W = [[-0.22, 0.42, -0.48, -3.29, -0.25, -3.56], [-0.88, 0.91, -1.73, 1.47, -0.48, -0.46], [-0.07, -0.14, -4.80, -0.70, 3.02, 0.42], [1.02, -1.20, 0.43, 1.94, 1.05, 0.80], [1.83, -0.88, -2.56, 0.44, -0.19, 2.66], [0.15, -0.61, -5.13, 0.99, 2.27, 3.83], [-0.56, -2.56, 3.44, 0.65, 0.15, 4.05], [3.00, 3.21, 0.89, 1.46, -2.22, 2.22], [1.66, 1.56, 0.47, 2.24, -0.38, 2.93], [-1.34, -0.62, 1.71, -2.16, 0.50, -1.26], [-0.49, -0.16, -0.15, 1.48, -0.75, 0.80]]
W[0, 0] => -0.22
W[2, 0] => -0.07
W[8, 3] => 2.24
W[0] => [-0.22, 0.42, -0.48, -3.29, -0.25, -3.56]
W[:, 4] => [-0.25, -0.48, 3.02, 1.05, -0.19, 2.27, 0.15, -2.22, -0.38, 0.50, -0.75]
W[6, 0] => -0.56
W[1, 5] => -0.46
W[6] => [-0.56, -2.56, 3.44, 0.65, 0.15, 4.05]
W[2, 3] => -0.70
W[5, 5] => 3.83
W[4, 5] => 2.66
W[4, 1] => -0.88
W[9, 2] => 1.71
W[7, 1] => 3.21
W[10, 2] => -0.15
W[5, 1] => -0.61
W[7, 0] => 3.00
W[8, 0] => 1.66
W[9, 0] => -1.34
W[0, 4] => -0.25
W[1, 4] => -0.48
W[0, 3] => -3.29
W[1, 0] => -0.88
W[6, 3] => 0.65
W[8, 2] => 0.47
W[9] => [-1.34, -0.62, 1.71, -2.16, 0.50, -1.26]
W[7, 3] => 1.46
W[9, 5] => -1.26
W[3, 0] => 1.02
W[:, 2] => [-0.48, -1.73, -4.80, 0.43, -2.56, -5.13, 3.44, 0.89, 0.47, 1.71, -0.15]
W[:, 5] => [-3.56, -0.46, 0.42, 0.80, 2.66, 3.83, 4.05, 2.22, 2.93, -1.26, 0.80]
W[9, 1] => -0.62
W[6, 4] => 0.15

A =
[[-0.01  0.03 -0.05  0.04 -0.02  0.00 -0.02 -0.05  0.02  0.02  0.13  0.70
   1.66  3.09  4.14]
 [-0.02  0.01 -0.06 -0.04  0.03  0.05  0.00  0.18  0.40  1.29  2.69  3.94
   4.14  3.08  1.66]
 [ 0.01  0.05 -0.07  0.02  0.05 -0.02  0.06 -0.03  0.01  0.10  0.54  1.52
   2.99  4.14  3.99]
 [-0.04  0.00  0.00  0.04  0.00  0.03  0.09  0.09  0.22  0.68  1.75  3.23
   4.16  3.77  2.44]
 [ 0.06 -0.01  0.03 -0.05 -0.01 -0.02  0.01  0.10  0.34  0.81  1.93  3.43
   4.20  3.66  2.20]
 [ 0.04 -0.07  0.00  0.08  0.04  0.25  0.90  2.14  3.55  4.24  3.56  2.05
   0.85  0.32  0.08]
 [-0.09  0.15  0.30  0.90  2.11  3.64  4.24  3.46  2.05  0.91  0.21  0.11
   0.04  0.08  0.01]
 [ 0.02  0.24  0.61  1.72  3.20  4.17  3.79  2.49  1.19  0.32  0.02  0.02
   0.04  0.05  0.05]
 [ 0.86  2.07  3.55  4.27  3.54  2.12  0.91  0.35  0.07  0.05  0.04  0.03
  -0.04 -0.09  0.04]
 [-0.03  0.01  0.04  0.02  0.08  0.26  0.93  2.12  3.48  4.27  3.54  2.09
   0.85  0.27  0.11]]
A[0][0]: -0.01
A[8]: [0.86, 2.07, 3.55, 4.27, 3.54, 2.12, 0.91, 0.35, 0.07, 0.05, 0.04, 0.03, -0.04, -0.09, 0.04]
A[5][1]: -0.07
A[4][10]: 1.93
A[2][6]: 0.06
A[7]: [0.02, 0.24, 0.61, 1.72, 3.20, 4.17, 3.79, 2.49, 1.19, 0.32, 0.02, 0.02, 0.04, 0.05, 0.05]
A[9]: [-0.03, 0.01, 0.04, 0.02, 0.08, 0.26, 0.93, 2.12, 3.48, 4.27, 3.54, 2.09, 0.85, 0.27, 0.11]
A[:, 5]: [0.00, 0.05, -0.02, 0.03, -0.02, 0.25, 3.64, 4.17, 2.12, 0.26]
A[3][14]: 2.44
A[8][1]: 2.07
A[4][12]: 4.20
A[1][9]: 1.29
A[3]: [-0.04, 0.00, 0.00, 0.04, 0.00, 0.03, 0.09, 0.09, 0.22, 0.68, 1.75, 3.23, 4.16, 3.77, 2.44]
A[6][11]: 0.11
A[:, 3]: [0.04, -0.04, 0.02, 0.04, -0.05, 0.08, 0.90, 1.72, 4.27, 0.02]
A[0][11]: 0.70
A[3][10]: 1.75
A[0][2]: -0.05
A[0][9]: 0.02
A[4][13]: 3.66
A[5][0]: 0.04
A[8][7]: 0.35
A[6][1]: 0.15
A[2][14]: 3.99
A[:, 0]: [-0.01, -0.02, 0.01, -0.04, 0.06, 0.04, -0.09, 0.02, 0.86, -0.03]
A[7][11]: 0.02
A[3][2]: 0.00
A[2][4]: 0.05
A[9][6]: 0.93
A[:, 13]: [3.09, 3.08, 4.14, 3.77, 3.66, 0.32, 0.08, 0.05, -0.09, 0.27]
A[9][7]: 2.12
A[6][0]: -0.09
A[4][11]: 3.43
A[6][5]: 3.64
A[2][1]: 0.05
A[5][10]: 3.56

a = (-857, 474, -231, 766)
a[0] -> -857
a[3] -> 766
a[1] -> 474

X = [[488, 303, 515, 538, 529, 242, 507, 550, 611], [822, 131, 443, 526, 591, 585, 404, 589, 611], [606, 662, 468, 561, 455, 418, 422, 371, 465], [161, 502, 447, 520, 583, 726, 651, 340, 480], [466, 567, 146, 482, 303, 195, 447, 530, 353], [558, 590, 377, 406, 496, 458, 436, 600, 553], [434, 740, 455, 752, 696, 590, 304, 525, 553], [769, 307, 336, 414, 244, 440, 460, 687, 549], [521, 733, 447, 848, 467, 430, 404, 472, 512], [336, 355, 553, 474, 536, 299, 379, 504, 575], [427, 409, 434, 252, 609, 651, 587, 472, 450], [555, 474, 259, 337, 321, 683, 632, 525, 496], [308, 349, 543, 423, 411, 376, 661, 492, 576], [552, 511, 356, 525, 727, 568, 602, 511, 411]]
X[-14][-9] -> 488
X[13][7] -> 511
X[-4][1] -> 409
X[-2][3] -> 423
X[-2] -> [308, 349, 543, 423, 411, 376, 661, 492, 576]
X[6][-5] -> 696
X[-5][-3] -> 379
X[-13] -> [822, 131, 443, 526, 591, 585, 404, 589, 611]
X[:, -8] -> [303, 131, 662, 502, 567, 590, 740, 307, 733, 355, 409, 474, 349, 511]
X[12][-8] -> 349
X[7][4] -> 244
X[:, 0] -> [488, 822, 606, 161, 466, 558, 434, 769, 521, 336, 427, 555, 308, 552]
X[-4][-6] -> 252
X[5][-8] -> 590
X[1][-5] -> 591
X[-3][-4] -> 683
X[6][8] -> 553
X[-5][8] -> 575
X[0][-5] -> 529
X[4][1] -> 567
X[0][-2] -> 550
X[7][2] -> 336
X[6][-8] -> 740
X[3] -> [161, 502, 447, 520, 583, 726, 651, 340, 480]
X[0][-1] -> 611
X[4] -> [466, 567, 146, 482, 303, 195, 447, 530, 353]
X[-8] -> [434, 740, 455, 752, 696, 590, 304, 525, 553]
X[8] -> [521, 733, 447, 848, 467, 430, 404, 472, 512]
X[2][-8] -> 662
X[:, 7] -> [550, 589, 371, 340, 530, 600, 525, 687, 472, 504, 472, 525, 492, 511]
X[-10][-2] -> 530
X[-3][-8] -> 474
X[-9] -> [558, 590, 377, 406, 496, 458, 436, 600, 553]
